array([2486, 1846, 8697, 3361]) -> 8697, 1846

array([6, 1, 9, 2]) -> 9, 1

array([-27,  -2, -28,  40, -22, -33]) -> 40, -33

array([34,  1, 79, 55, 53, 76, 28]) -> 79, 1

array([[ -5,   9,   4, -18,   5, -48],
       [ -9,   9, -16,   2,  19,   8],
       [-22,  13,  16,   8, -31,  25]]) -> 25, -48

array([[ 995, -211,  778,  639],
       [ 634,   69,  560,  594],
       [-748,  786, -519, -541]]) -> 995, -748

array([103,  50,  98, 197, 156, 173, 205]) -> 205, 50

array([ 60, 244,  68, 221]) -> 244, 60

array([ 24, 191, 235, 216, 200, 145]) -> 235, 24

array([[8668, 6053, 7015, 2346],
       [2753, 4379, 4156, 4964]]) -> 8668, 2346
---
-46   61   61   70   30
 19   18   50   28    0
value 28

-42   59  -40   62 value -40

 44   74    6   -4   -6   68
-40  -28   32   -2  -34  -38
value -34

-12   -9   -5    9   -6   62  -14 value 62

-19   25   -7   13   56  -24 value 56

  6    1  -11  -11   13   -3    0
-13   -9  -39    4  -25   -7   66
value -7
---
[ 12  17  19 -34 -32  46] --> 12, 46

[ 24  11 -28  40] --> 24, 40

[ 223  352 -485 -599 -788 -585  517] --> 223, 517

[2 6 9 2] --> 2, 2

[[388 455 638 433 664 405]
 [614 171 874 336 860 367]] --> 388, 367

[720 836 301 395  50 506 203] --> 720, 203

[4 4 7 5 6 7 2] --> 4, 2

[[71 10 74 56 48]
 [17 56 10 32 20]] --> 71, 20

[ 774 -572 -644  217 -969  816  847] --> 774, 847

[ 74  73 232  81  18] --> 74, 18
---
[[6063 7513 2777 6370 4972 6330 6206]
 [8663 5861 7389 5500 7593 7473 5279]]
6063, 5279

[92 55 50 20 61]
92, 61

[-511  736  497   82]
-511, 82

[2887 8883 4145 5679 2323]
2887, 2323

[64 52 76  4 43 59]
64, 59

[374 895 485 862 678 118 458]
374, 458

[ 355 -393 -690  120 -418  503 -260]
355, -260

[ 803  517 -580  375]
803, 375

[ -4  16  25 -47 -27 -24]
-4, -24
---
[[ 25  -6 -27 -44 -13]
 [-33 -73 -16   1   3]] ==> 1

[[-67  -7 -11  -3 -12 -11 -43]
 [ 18 -18 -29 -22 -20 -20   3]
 [ 36 -23 -41 -19  -4  -3  21]] ==> -3

[ 51 -19  58 -13 -51] ==> -13

[[ 29  22 -17 -63  31  -7]
 [ 20 -51  69 -35  -9  17]] ==> -9

[[-10  28   7 -50 -47]
 [-57  38 -53 -28 -15]] ==> -28

[ 30 -42  66 -10  -9  11] ==> -9

[[ 78 -20 -16  16]
 [ 40 -12  -3   4]] ==> -3

[[ 44 -12  -5  53  -7  39]
 [ 27 -19  33  73 -72  10]] ==> -72

[-18   3  42  76 -24  -7   1] ==> -7
---
6,-13,23,6,-4,11
-9,-56,11,-28,15,45
| 15

13,-17,15,13
-59,-10,34,22
| 34

40,-31,17,4,-19,65
14,-11,6,1,-6,23
| -6

31,56,9,23
-42,5,-9,-19
| -9

44,56,-59,-42,42,-49,-1
23,26,-24,-20,22,-22,1
| -22

15,-22,-13,32,19,-23,-1
20,63,-13,-21,23,-37,-2
| -37

-65,4,-18,0
13,-2,-21,-25
| -21

-9,73,28,-2
-59,-56,-64,-43
| -64
---
[-70 -72 -75  -5 -70 -15] -> -15
[-26  22   0  69  30   3] -> 3
[-14  -7 -38  62  45] -> 45
[ 57 -23 -35  75 -31 -18  34] -> 34
[-54  14 -39  -5 -64] -> -64
[-31  36  23  22 -34 -61   4] -> 4
[ 63 -21  22  -7   1  -3 -14] -> -14
---
array([[56, 35, 37, 28, 48],
       [23, 82, 45, 76, 28]]) --> 82

array([[31, 24, 16, 88],
       [30, 43, 24, 55],
       [21, 23,  7, 73]]) --> 43

array([[ 14,   2,  -5,  45, -26, -16],
       [-46, -25,  37, -43,  21,   8],
       [-11,   8,  -9, -45,   9,  14]]) --> -25

array([[129,  93,  89, 119, 170,  36, 119],
       [ 31, 174, 189, 120, 199,  90,  79]]) --> 174

array([[5072, 2672, 4394, 4595, 4429, 5347],
       [3878, 5573, 5031, 4784, 4374, 3569],
       [5204, 4603, 1162, 5890, 5990, 8586]]) --> 5573

array([[141,  94, 130, 144, 104],
       [ 91, 148,  89,  84, 117],
       [110, 192,  48,  75,   5]]) --> 148

array([[54, 41, 66, 56, 61, 46],
       [63, 10, 85, 67, 85, 43]]) --> 10
---
[[ 949  941  979 -943  983]
 [-188 -186 -201  306 -203]
 [-680 -669 -709  927 -712]] --> 941

[[ 65 115 167 114 161 204 214]
 [ 72  79 169  71 169 116 185]
 [ 41  75 178  96 146 121 194]] --> 115

[[-432 -247 -850  793 -891]
 [ -97  -67 -155   51 -135]
 [  89  242  128   16   21]] --> -247

[[6 6 5 4 5 6]
 [5 8 3 3 6 5]
 [6 2 8 8 4 7]] --> 6

[[114 147 164  52 131]
 [ 37 130 137 228 242]
 [ 73 123  41 211 162]] --> 147

[[1 6 7 6 8]
 [4 8 7 8 6]
 [0 6 8 6 8]] --> 6
---
[2 2 6 4 8 3] yields 8

[[192 111  93  57 149]
 [227 106 184 144 121]] yields 144

[13 93 67 22 29] yields 22

[2 6 9 6 6 9 4] yields 9

[  8 -15  18  31  25  18 -25] yields 18

[[-39  32  -1 -31   2 -10]
 [-47  35  -7 -30   1 -17]
 [-37  28   1 -31   2  -8]] yields 2

[[7082 7396 7200 8403 4923 8068]
 [5687 6871 6723 9646 5120 9041]
 [2260 6341 5871 8917 2790 6953]] yields 2790
---
[[ 13  22   7  58 -22  15]
 [  6   8   2  17  -1   4]
 [ 31  32  13  47   6  24]] yields -22

[-77 -17  16  24  67] yields 24

[[ 48 -44  47 -45 -44 -45 -44]
 [ 23 -28  27 -34 -32 -29 -26]
 [ 77 -72  78 -71 -72 -70 -70]] yields -45

[ 53 -23 -33  -8   0   4  60] yields 4

[56 41 63 50 35 26] yields 35

[[  6  50  75  14  17 -51  28]
 [ 13  36   0 -26 -18 -31  51]
 [ 21 -66 -53 -10 -15 -23 -35]] yields -51
